Some points, each followed by its number:
array([-46, -13, -23,  14, -22, -11, -26, -28, -31, -26,  22, -43,  -4,  13, -33,  25,  13,   1, -29, -34, -24,   6,
        -1,  13, -40,  -2, -20,  -4, -35, -36,   9, -32,  12,   6, -44,  24,  12,  -9, -22, -23,   7,   1,  -9,  23,
       -34,  -4,   5, -17]) 0
array([ 37,  -6, -29,   8, -26,  37,   3,  12,   0, -21,  31,  22,  -3,  34, -17,  37,  32, -31,  18, -18,  30,   0,
       -14,  21,  -7,  30,  10,  12,  17,   0,  31,  33, -12,  28,  11,  27,  26, -13,  14,   4,  27,   5,   6,  17,
         7,  40,  19,   3]) 1
array([-39,  11,  17, -38,   3, -39, -18, -21,  27, -21, -13, -24, -19, -40, -26, -23, -24,   2,   0, -34, -25,   0,
        -5, -32, -32, -37, -33, -17,  -4, -37, -24, -36, -13, -32, -41, -16, -41,   4,   5, -42, -23,  -9,  -7, -34,
       -46, -49, -30, -11]) 2
array([ 31, -13,  36,  32,  27,  36,  36,  20,   3,  31,  10,  32,   5,  29,  39,  22,  22,  -3, -15,  30,  19,   5,
        17,  23,  36,  28,  29,   6,  -5,  29,  13,  24,   6,  27,  31,  30,  28,   7,  -9,  21,  20,   4,  12,  33,
        37,  31,  25,   9]) 3
array([-13,  12,  33,  12,  44,  -8,  23,  23,  27,  43,  -2,  23,  22,  19,  44, -15,  17,  31,   2,  43, -29,  10,
        32,  10,  48, -32,  -3,  15,  -1,  32, -24,  -5,  27,   4,  33, -27,   6,  23,  -4,  38, -36,  16,   2,   2,
        39, -37,  -7,  17]) 4
array([-16, -14, -14,  27,  -3,  19,   3, -14, -31, -31,   7, -10,   6,  15, -32, -10,   9,  -9, -38, -29, -16, -36,
       -15,  24, -38,  28, -21,   0, -39, -27,  29, -22,  11,  44, -39,  28,  50,  -8, -24, -28, -17, -18, -19,  38,
       -28,  18, -31,   2]) 5
array([-10,   3,  37,  16,  47,  -6,  19,  27,  25,  44,  -2,  19,  18,   8,  44, -26,  11,  19,  -1,  46, -34,   7,
        20,   0,  41, -29,   0,  17,   9,  45, -31,   6,  10,   1,  43, -38,   6,   3,   2,  42, -33,   3,   9, -16,
        38, -37,  -1,  18]) 6
array([ 43,  -5,  12,   5, -38,  31,  24,  15,  -5, -19,  25,   2,  -7,  27, -20,  29,   3,  15, -21, -11,  25,  -7,
        35,  33,  -6,  36,  46,  10,   4,  13,  31,  16,   9,  31,   4,  34,   6,  11,  -2,  19,  20,  10,  41,  33,
         9,  35,  31,  20]) 7
array([-17,  31,  16,   9,  39,  -4,  11,  11,  20,  37, -18,  23,  24, -19,  40, -27,  19,  20,  26,  37, -36,  11,
         7, -18,  38, -34, -10,  15,  21,  39, -26,  14,  27, -14,  38, -34,   1,   7,  27,  41, -37,  30,  -8, -34,
        40, -36, -17,  23]) 8
array([ 32,   0,  12,  38, -29,  26,  24,  -9,   5,  42,  15,  12,  11,  27,  -1,  23,  18, -16,  12,  33,  26,  10,
         8,   8,  22,  30,  29,  -7,  23,  35,  25,  28,   2,  12,  32,  32,  11,  -4,  15,  34,  27,  29,  12,   6,
        33,  36,  23,  -2]) 9
array([-27, -34, -12, -25, -30, -34, -27, -23,  -4, -32, -16, -25, -34, -28, -33, -23, -31, -15,  -3, -21, -26, -18,
       -20, -23, -26, -26, -29, -31, -13, -34, -11, -29, -38, -23, -31, -19, -36, -18,  -7, -32, -24, -25, -18, -26,
       -32, -21, -39, -29]) 10
array([-26,   4, -42, -14, -19, -31, -30, -30, -25, -31, -22, -25, -13, -34, -25, -27, -29, -10, -11, -27, -42, -30,
       -15, -30, -30, -33, -32, -11, -23, -29, -37, -29, -21, -34, -30, -38, -27,  -6, -17, -28, -35, -27, -18, -27,
       -33, -35, -28, -21]) 11
array([ 42, -32,  38,  11, -18,  33,  24,  31,  -2,  15,  12,  37,   2,  33,   7,  28,   1, -15, -15,  29,  34,  -7,
        35,  21,  -4,  35,  29,   0,  14,  35,  24,  25,  22,   2,  17,  35,   9,   6,  12,  26,  27,  22,  22,   6,
        14,  28,  22,   7]) 12
array([-37,   4, -14, -23, -32, -34, -29, -32, -19, -37,  -3, -39, -20, -29, -28,  18, -14,  -5,  -1, -39,   3,  15,
       -15, -19, -33, -21, -13, -24,  -2, -35,  -8, -34, -20, -32, -34,   4, -34,  -6,   5, -22,  26,   8, -14, -28,
       -41, -14,  -9, -20]) 13
array([-34,  42, -42, -10, -24,  -8, -29, -41, -18, -35,   6, -29,  20, -36, -42, -10,  -4,   6,  15, -39,  14,   7,
       -35, -14, -37,  20, -30, -15,   8, -32,  37,  -5,  -2,  -6, -34,  15,  10, -11,  22, -41,  16,   9, -20, -13,
       -32,  14, -35,  -1]) 14
array([ 41,  22, -10,  14,  13,  14,  37,  25,  -9,  -7,  -7,   5,   6,  18,  41,   7,   5,  25,   2,  10,  41,   1,
        -4,  40,  37,  35,  46,  27,  -1,  10, -12,  30,  16,  25,  30, -32,  19,  16, -32,  28, -24, -36,  17,  40,
        35,  19,  16,  14]) 15
Which five points above are nearest to each new point? Their numbers follow each, nearest first.
array([-32,  36, -30, -26, -27, -29, -28, -28, -29, -26, -21, -37,  20, -37, -42, -42,  -4,  -3,   4, -27, -21,  -8,
       -35, -26, -30, -15, -29, -10, -17, -35, -20, -15,   4, -18, -34, -51,  -4,  -6, -15, -28, -36, -25, -22, -36,
       -36, -33, -41, -15]) >> 11 10 2 13 14
array([-30,  35, -33, -34, -25, -31, -32, -33, -26, -23, -40, -32,   8, -45, -31, -37, -18, -10, -11, -38, -32, -15,
       -19, -32, -30, -39, -30, -11, -20, -31, -35, -31,  -6, -26, -22, -42, -32,  -9, -24, -31, -35, -31, -13, -31,
       -35, -37, -25,  -7]) >> 11 2 10 13 14
array([ 37, -11,  32,  20,  42,  25,  34,  37,  19,  39,  -2,  47,   1,  25,  42,   5,   4,  14,  -2,  44,  11,  -2,
        35,  19,  32,   3,  25,  20,   2,  43, -12,  18,  13,  13,  37, -14,  -7,  11,  -5,  40,  -5,  -7,  17,   9,
        29,   5,  18,  17]) >> 3 6 4 12 15
array([-29,   6,  10, -32,  40, -23, -25,  25,  36,  43, -11,  21,   5, -19,  42, -38,  16,  -8,  33,  20, -29,   3,
       -13, -33,  40, -33, -32,  24,  -3,  26, -40,   8,  10, -17,  41, -40,  14, -24,  20,   4, -14, -14, -25, -31,
        30, -30, -14,  30]) >> 8 6 4 2 11
array([ -2,  38,  26,  12,  35,   1,   3,  27,  22,  34,   6,  12,  34,   6,  35,  11,  29,  29,  33,  40,   1,  36,
        29,  12,  37,  -5,  25,  23,  16,  35, -10,  20,  19,  10,  40,  17,   6,  30,  24,  36,  15,  27,  39,   7,
        33,  -7,  31,  22]) >> 4 6 3 8 9
array([ -2,   9, -31, -10, -32,   9, -32, -32,  -1, -25,   3,  -7,  -8, -34, -31, -18, -22, -20,  13, -36,   9, -21,
       -34, -31, -28,  28, -32, -22,  15, -30,  27,  21, -10, -29, -29, -12,   5, -28,  30, -31,   8,  -4, -36, -39,
       -41,  29, -31, -24]) >> 14 13 10 11 2
array([-29, -47,  15, -30, -22, -34, -30, -16,   4, -24,  10, -30, -32, -14, -24,  18, -24,   1, -16, -30,  -8,  10,
         9, -23, -35, -34, -26, -28, -10, -26,  -9, -36, -10, -37, -27,  13, -35,  -5,  26, -34,  21,  17,  -7, -31,
       -32,  -6, -10, -10]) >> 13 10 2 0 11
array([  4,  22,  -1, -15, -14,  -2, -15,  14,  30,   9,  34,  15,  23,   2,  27,  13,  36,  16,  31,  20,  21,  39,
         8,   9,  40,   3,  25,  25,  27,  26,  10,  34,   0,  11,  36,   3,  15,  25,  25,  41,   4,  26,  15,  14,
        33, -11,  27,  11]) >> 9 3 4 15 12
array([ 13,   1, -33,  10, -30,  31, -16, -41,  -5, -35,  14,   7,   4, -17, -32, -23, -10,  -5,  25, -37,   7, -27,
       -37, -17, -29,  39, -22,  -8,  28, -22,  43,  33, -11, -10, -35,  -6,  22, -28,  29, -35,  10, -14, -14, -28,
       -44,  15, -33,   5]) >> 14 5 1 13 10
array([ -2,  33,  32,  21,  39, -10,  20,  26,  21,  40,   5,  15,  26,  20,  36,  16,  30,  37,  13,  41, -15,  33,
        22,  14,  35, -29,  17,  18,   8,  34, -12, -10,  22,   8,  35,   5,   9,  30,  -4,  31, -16,  34,  22,  21,
        34, -34,  31,  19]) >> 4 6 8 3 15
